Each path is a new rotation, seen through one point. The rows after it are directions, each followed by how far the rotation turns it, in degrees per step (0 if it stays put).
Each turn is a multiple of 5 degrees from 10 to 175, or 0.
Each row of a path follows its step; steps can be skipped.
Path 1:
step 0: [ 41 -36   8   6  33  31 -40   6  74 -24  -2  41  27 -44  18 -38  23 -66
   0  23  20  38   2   6  14  27  58 -12 -25  37 -38 -24 -21  15 -29 -36
  -4 -25  -2   8 -90 -17  37  17 -11 -44  42 -38 -11 -41 -14]
step 1: [ 18  26  11  25 -31  65 -82 -12  -5 -19 -36  60  34 -24 -21 -30  56 -44
 -27  -3 -20   1  23  20 -37  13 -32  63  47  23  20 -37  15  46  11   5
  -5  25  39  -6 -25  16 -28 -33  50 -10 -22 -30 -20 -58  13]
step 2: [ 26   7  -6   0  19  79 -58 -17  10 -81 -20 -17 -11  -7  14 -16 -22 -48
  54  22  27  23 -22 -13 -75  53  16 -18  22  -9 -47  45 -27  35 -14 -15
 -37  22  41 -13  18  -9  18  26  64 -11  37 -13 -18  25   9]
step 3: [ 25  69 -24  52  25  48 -33 -10  -2 -41   4 -22  10   3  31 -21 -18  -4
 -10 -72 -44 -14  -1 -17  -5  45  48  39  11  40  21  33   4  -4  45  41
 -49  -1  37 -46  -5  34 -18  14  -6 -12 -16  38 -16 -48  75]
step 4: [-19  33  22   8  14 101  63   2   6 -20 -19 -53 -25  34  -2  19  -3  22
  -1 -45  26  18  -5 -36 -46  63  -1  16 -23  -6  34  23 -66  -2  35  34
  -5  29 -18   4  27  21  -6  50  38  24  -4 -75  12 -16 -11]
step 5: [ 33  12 -46  10  49  30   6  21  13   9  14 -23 -42  64  34  38 -48  -1
 -51  -7 -19  -1 -33   4  13  12  86 -17  20  65  22  26 -51   2 -23  -8
  20  12   5  24  22  -2  21 -11 -48  42   1 -23   4 -89  18]
step 6: [  2 -14 -15  19 -46  41  63  53 -23 -18 -32   9  -2  10  -3 -14 -14  59
 -30 -55  14  53  17 -18  59 -12  36  30 -20   5  53  -1  11  77 -35  -5
  17  12   0  26   4  -3 -29 -23   4  21  30 -86 -42 -31  -6]
step 7: [  8 -84 -26  53  13   4 -27  58  29  -6  45  33 -19   7 -10  17  13  -5
  28  10  61 -24 -30  -9 -37  16  46  35  -8 -10   8  22 -35  36 -58 -58
  29 -39 -30  31 -14  22  27 -16 -29  18 -11 -48 -58 -37   6]
step 8: [ 24 -36  10  15 -28   9  14   7  31 -59 -17  46 -36 -30  38 -90   8 -12
 -26 -45  15 -47  -3  31   7 -23  54  27  17 -35 -14 -64  18   8 -52   8
  19   7  44  22  -5  22 -37 -42  22 -41 -41 -27 -34 -43  12]
step 9: [ 40  -5  27  48  15  22 -20   2  17  -4  -6  28  -2 -31 -29 -19  44 -71
  51 -20 113  -7   1  21 -29  49  21 -27 -24  26  23 -38  22   9  -6   6
   3  12  17 -26  32   6  43   8  25 -67  21 -39 -59  -2 -19]
Speeds:
[  5   3  -7  14   9   0   7 -14   4   4   5  -3 -13   4  -8   4  -6  -3
   9   2 -24   1   8  -4  -9   6  10 -11   6  -5  16   6  10  -7  16   0
  15   3   5 -12  -6  -3  -9   9  27   2   4   4  -4   3  -3]	45
[ -1  -4  14 -11   1 -13  -4   9   3 -10 -12  -3 -14   0   8 -11  -7   4
  -7 -10 -23  -2   4   2   3   0 -16   8  -7   5   8  -1   6   9  13  -2
  -7   3   2  14   9  19 -15 -17  13  -2  -2  -7   3   1  -7]	160
[ -5   4   0   1   7 -15   7   1 -13  -8  11   8  14   7 -18  -7  -6   2
 -12  -4 -11  -7  -5 -17  17  17   9   0  11   0  -4  -1 -13   9  -7  -1
   5  13 -11  13  12   7   7  16   5   0  -5   1  -4   4  -4]	40
[  7  14  -6   5 -12 -20  -4   7 -10  -6   1   9   6  -4  -5   7   4   3
   1  -9   6  -3  29  -5  -6  10 -12  -7 -14   3  14 -13   1  -1   2   2
  -6  -4  -1 -10  -9   5  -2  14  -7   8   7 -17  -2  -8   4]	130
[ 11   8   9 -13  14   7  15  -4   7   0   4  -3  -4   2  -2 -14   7  -4
  -8   0   8 -13  -8   3  -1   1   7  -6 -21   2  16 -10   3 -20   7  19
   0 -13   0   1  12  11   8  14  -5  -7  -8   3   5   2  -1]	70
[-18  -8  -4  -9  -8 -11   9  18   1   9 -13   3 -12  11  -4   3   0   9
   0   1   3  -4   7  -5  -8  -5  12   2 -10  17  -2  24  -4   3 -10  25
  10   5   8   1  -9   2   3   6   5   1  -3   7  -2  -6   3]	40
[ -2  13  12  14  -5  -1  -6 -11  -6  13   5   5 -22   2   7  -8   8   6
 -17  -6   5   4  -5 -23 -11  -5   3  -5   2  -2   7  -4  -9   9  -9  -5
  -3  -6   6   9  -9   7  12  -6   3  -7  17   6  10   9   6]	0
Path 2:
step 0: [ 51  25  -6  29  -9 -46 -18  48  14  -9 -31  20  12 -66  26  42 -37 -37
  36 -14 -38  27 -20 -46  45  29 -18 -12  13  22  11  29  34  -8  21 -42
  12   5 -37  39  -6  10  27 -15  42 -18  54  -9  57   1  15]
step 1: [ -4   8   3 -29  20  16 -16  22  57   3  -3  16  38  33 -14   2 -51 -32
 -25  15 -41  -4 -35 -51  62  56  31 -21  -4  29 -17  -8  14 -36  -6 -63
  16 -59 -55   9 -38  54 -12  26 -18   3 -17   9 -17   7 -36]
step 2: [ 28 -15  50  36  10 -25  14  -9 -20  -4   7  33 -65  26 -43   9   7 -29
 -16 -24 -40 -34  51 -16  -2  31  30 -81  11   7  -5  38   8  -9 -32 -65
 -12 -78 -10  25 -17 -15 -15 -17  -2  24  20  10 -16 -37  -4]
step 3: [ 46  14  23  23   8  25  28  34  16 -73 -14  -8 -33 -31   5 -16   8 -30
 -20 -51 -62 -35  13 -14  28 -19  39  28  15  13 -24  -4  47  -9  46 -15
 -17   6 -83  18  11 -38   6   9  18  26  48  22  37 -16   6]
step 4: [ 16 -54  20  18   7  16 -39  41 -21 -37 -21   0  -7 -34  -3  11 -45  50
   7   3 -24  41   5 -56  18  38  28  12   0  -7 -10  -1   1   3  22 -26
  16 -45 -84 -29  37  62  13  45  19   0  31  14 -45  -9 -36]
step 5: [  9  28  14  33  21 -26  26  17  41   1  18   4 -50 -40 -16  18  -2  27
  -4  40 -13 -10  55 -22  32   8 -21 -37  -9  45 -43  51 -14  -7   3   3
 -18 -53 -14  16 -48  61  -1   8  48  -2  -7  58  -4 -47 -55]
step 6: [ 31   5  47 -33  23  14 -14  38 -35  -7  -2   8  11 -55 -26  27   3 -32
   7 -35 -44 -64  29 -20  61   9  37  24  -9  48  -7  36  38  26 -35   0
   2 -29  -6  67  16  -4   1 -12  37 -25 -13  51  31  33 -13]
step 7: [ 37   5  25 -31  -7  51 -16  68  -9  -7   2 -13  -7 -10 -35 -20 -75   7
 -26  45 -29   5  20 -40  50  41  47 -32 -20 -25 -13  23   2 -12  60   4
  -6 -21 -43  41  28  -7 -18 -50  14   8  12 -38 -35   7  11]
step 8: [  7  30 -12  33  32 -49  32  61 -43  11  30   1 -55 -20  -2  19 -15 -29
  44 -30  -9  14  19  -1  28  40  15 -44 -16  -9 -19   3  -9 -24  24 -20
   6  -8 -57  44 -53  83  21   0  12  25  32  -2 -27  -7  29]
step 9: [ -8 -24  46   8  11 -14 -14  17  57  -9 -34  -1  22 -33  24  58  25 -33
   0  -7 -64 -11 -39 -22  70  52   2 -13  30  17 -11  12  14   3 -17   4
 -26 -27 -40  67 -50   3  25  16  14 -27  59   7  12 -20  15]
Speeds:
[  2   2   1  17  10   3   5  16   4   6  -7  -6  -1  -7  -3   0  17 -14
   9   7  -3  -6   7   8   6  -2  -7   8   6   2   0  -6   6 -12 -10  10
  18 -16  12  -5  -1 -24  -1   8   8  -3   8 -12 -15   5  -6]	110
[ -2  -7   1 -14   2  16 -13   0 -11 -14   6 -13  -5  12   6   0  -3   7
   6  13   0   5 -27  -8  11  -3  10   2  -1  10  -5  -2   4 -13  -5  -7
   3  -1   5 -17  -6  -8   6 -10  20   2   9  -1   2   6   0]	120
[ -6  18   5  -9   2  -1  -5  10 -11  14   8   5   3   0   3   7   0  -6
   6  15  -7   2   6 -12  14  -6   3  -9  -2   6  25 -13  -1  -2  14  18
   5   2  18  10   9  14   5  -9   1   1  -1   1   6   2   5]	45
[ -2   7  -6  -3  -7  -3  -5   3  11  13   0   9  -9  -3 -19  16 -13  13
   7  -6  13  -6 -20  10   2 -19   5   1  -9 -10   7  -1   2  -5  -6  12
 -10  -5   5 -10   2 -12   8   7 -17   7   8   9  -1   4   2]	0
[  4 -14   4  -9   0 -11  -9  17   6  -3  -4  -7   2  -1   8  -8   0  -1
 -11  -8 -28   2 -19   8  -9 -12  -1  10  -4  11   5  -2   9   5   0  12
   2  -5   1   7  -7   7  -7  15  -5  -4 -11   3   2  16  11]	130
[-12  -1  -9   0  11  -6   7  14  -5   4   3   8  12   4  -6 -16   1   2
  -9  26  -2  10   4   4  -3   2  16   2  -2 -21   6   5  16  -2  -4 -10
 -19  -3  -1  -8   4   4  -2   8  -1 -16   7   3   0   7  -6]	120
[ 18  -7  -5  -1   0  14   4   1   2  11 -18  -7   3 -10   2  -2  -2  -9
   2   1  -2   0   4  16  -8  -8  10 -22  -2  -8  -9  -7 -11   1  18  -6
   3   2  -1 -11  17   2   7   0  12   3   4   5  13  19   7]	95
Path 3:
step 0: [-23   0  -2  12  -8   0  35 -28 -13  38  17  -7 -41 -22  19  42  37  59
  24  37  -9  -3 -10 -14  46 -32   5  -5   4 -44 -42 -29 -13  36 -33  47
  -6  23  -9  31 -18   4 -61 -35  38  -7  25 -30  31 -16  26]
step 1: [-10 -54   7   8  -6 -57 -21 -28   3  34 -13 -29  -1  18 -46  19  21  -9
   4   7 -20  49  -1 -21  29  -6  16  12  21   1  -4 -52  32  32  11  77
   4  36 -29  35   8 -22 -11 -23  10  21   4  64 -34  32 -14]
step 2: [-13   3  25  37 -29   6 -28 -11 -33 -16  47 -40 -44   1 -59 -22  -7 -31
  -1  36  33  -1 -20  43   4 -15  14 -38 -42   7 -36   7  20  60 -43  19
  70   2   4  29 -18   2  -7 -35  12   5  -6  37   2  10   7]
step 3: [  7 -60  -5 -10  25  24   7   0  14  37  58   5 -64 -15  -9 -30  20  -7
 -10 -23  14   7  30 -14 -27  16 -47  -2 -23  17   0  12  15  59  27  35
  22  17   6  -3 -18   6  14 -46 -67  24 -52  -1 -20  38   7]
step 4: [-41  48  -5  10  14  37  21   2  -5  57  12  68 -37 -28   4   5  20  -4
 -28  34  15  44  16  -2  -3 -30  25   2  14  -3 -57 -19  38  -7 -57  22
  23   6  35  -6 -24  -3  29 -33 -10  -9 -45 -35   2  27  21]
step 5: [-30 -11  19  33 -41 -41  47 -27  20  46  15 -31   1  25  19  10  33  19
 -59 -11  -2  31   2 -21 -14 -54  27  39  -1  28  35 -21  -5  16  -4  53
  -5 -26  37   0   4  -8 -18  20 -24 -20 -34 -26 -18  57  20]
step 6: [  4  33  24  15  27 -63 -35 -20   4  -3  16   8 -14  31  -3   2 -13  23
 -17   0 -12  27 -24  41 -19 -34  78  28  -9  14 -10  29  -9  -1 -63   0
  -4  10  -3  33 -12  31 -69 -55 -31  15 -21  16   8  27  12]
step 7: [ 21 -15 -12  56 -11  13 -64 -17   5  24  -4   4  -2 -12 -17 -10  22  24
 -53 -29  52  45   8   3 -43  30 -12  14   7  12   3  33 -38  10  19  35
  45  31 -23  -4  21  29 -58  18 -37 -12 -15  40  11  17  33]
step 8: [-15  14  20  28  19  19 -16   2 -33  51 -14  28  20 -27 -32  36 -71   0
 -25 -10  -1  11 -33  23   4   8 -56   6 -14  19  -9  13   4   9 -21 -17
  17  45  26   1  10  43  15 -56 -37 -44  -4  -7  49  50  25]
step 9: [-13  47   3  -9  23  26  -1 -12   6  31  18 -50 -51  -5  -5 -16 -34  -6
 -24  -9  20  40 -47 -48   5 -15   4  31  14   5  37  -7 -10  12  14  19
  -7  65   8 -22  37 -25  14  36 -52 -68 -20 -40   8   6   3]
Speeds:
[ -7   2  -2  -1 -10  14  -6  -4  -9  -9 -10 -10 -11  -4  13  -8  18  -9
  -7  -3  12 -18   4 -13   0  -6   0  -5   2   5   0  -1 -16  14   4  10
  -6   1  10  11  10  16  -6  15  10   0  -3  -2  17   6   5]	155
[-17 -11   5   2 -25  -1  -5  -4   9   6   6   6  -6  -8  -2  -2 -12  -9
  -1  -1 -12  -4  10  14   8 -21  -6  -2   7   6   5   9   6  -6   9 -15
   8  -5   4  -9  10  -1  -4   3  17 -13   1  10  -1   8   8]	120
[  3   7  -9  -7 -14   8   1  -4 -14  18 -13  11  19   6  -3 -13   6 -14
   3  -2  14  19   3   0   7   2  15   3  -2   0  -4  16   4  -4  13   9
   9  -2   2  -3  11  -9  -1  -8   8   8  -1   2   4  -7 -10]	125
[-15  17  10 -19  -4 -13  25  -7  10   2 -16   4   1  -5  11 -20  -3   4
   3   3  -2  -1   0   0   0   0 -12   3   5   0  -4  -5   6  -1 -10  10
   1  -7 -13   6   7  -7 -15   5  -6  -4   2 -11  -8   0   9]	70
[ 20  -9  13   7   3  18   8   2  17  16   4  12  -1  -7   0 -22  -2   3
   8  -7   1  -6   2   5 -13  16  -8  -7   5  -8  -3   1  -6  -8  -5  -5
   7   5  16   8  -2   0  -5   0   5  12   4   7  11   3  10]	85
